In the rows, zero is written as 128.
One turn sends every row of this set to another row. A few are shown first. Where does it send the rows asked after them?
J214: [143 133 117 123 132 120 180 125 120 107 144  96 126 111 108]
J908: [137  71 121 144 119 130 133 115 115 136 144 137 119 108 137]
J844: [130 137 109 140 143 103 155 124 109 121 145  74 155 122 121]
J610: [118 156 114 144 141 111 145 128 120 168 130 124 165 146 110]
J348: [122 129 115 160 131 129 142  89 116 162 125 149 142 145 125]
J698: [127 180 118 124 131 135 116 139 125 131 132  99 137 128 168]
J70: [140 142 112 133 139 113 170 122 108 121 153  87 139 110 117]
J569: [150  90 133  96 111 140 134 148 107 140 117  93 138 130 154]
J102: [121 160 130 109 118 158 137 144 143 105 110 115 126 143 157]
J608: [115 157 128 118 124 150 122 145 139 110 107 105 142 150 163]
J591: [121 116 122 127 134 122 168 127 126  96 124  85 154 141 111]
J283: [129 163 113 141 136 114 161 128 121 168 140 133 147 130 108]
J785: [133 182 120 116 126 145 129 141 126 126 133 110 120 118 166]
J730: [155  93 137  94 109 142 142 148 108 143 121  96 128 121 152]
J391: [108 144 117 141 134 118 148 131 127 154 115 126 170 161 107]
J328: [117 121 121 158 131 137 144  91 121 153 119 151 143 152 122]
J96: [129  63 121 144 120 127 125 118 116 133 137 129 128 120 138]
J555: [131  71 119 150 122 119 120 116 111 144 148 128 131 114 141]
J93: [131  66 122 139 119 129 130 117 119 132 139 136 126 116 136]
J884: [122 143 122 125 123 133 175 132 140 144 116 145 138 146  98]
J34: [123 138 125 126 124 138  82 137 129 114 115  98 135 147 144]
J756: [127 131 132 114 115 152  99 137 141 104 109 106 120 149 134]
J540: [115 163 120 124 131 138 111 142 131 121 116  96 150 146 168]
J847: [120 125 121 160 132 132 138  89 118 156 122 148 145 152 120]
J546: [126 126 122 153 128 139 149  88 120 154 123 159 133 140 118]
J401: [147 156 124 113 114 147 107 134 133 122 132 116  97 112 138]
J305: [132 151 121 127 128 131  77 135 122 130 129  95 131 132 147]
J353: [120 123 113 138 143 110 153 126 116 108 134  76 163 138 116]
J49: [132 172 126 110 120 153 141 143 139 116 123 119 114 125 159]
J351: [153  98 131 105 120 130 127 145 101 152 125  86 140 124 160]
J621: [161 105 134 100 113 135 133 148 100 157 132  90 134 116 157]
J278: [149  92 132 100 116 134 129 147 105 147 117  86 143 132 158]
J691: [114 139 124 130 130 130 160 133 138 141 108 135 155 163 101]
J539: [159 102 133  97 112 140 140 147 105 149 131  98 127 116 156]
J814: [122 121 123 151 129 138 151  90 123 151 117 158 135 146 117]
J861: [145 162 120 122 120 135  91 133 122 132 139 102 110 112 144]
J332: [126 131 120 159 130 134 146  87 120 160 130 153 133 139 120]
J191: [140 145 131 108 110 158 112 137 139 106 115 119 101 128 134]
J217: [131 156 120 130 127 127 173 127 131 157 133 142 134 132 101]
J291: [135  74 119 147 119 124 126 115 111 141 149 132 125 108 139]
J931: [132 123 122 120 129 130 182 126 126  94 130  94 135 126 105]
J542: [128  67 118 151 121 123 120 116 112 138 140 126 135 116 141]

J217 moves to J283
J555 moves to J542
And these:
J305 moves to J34
J608 moves to J102
J730 moves to J539
J353 moves to J591

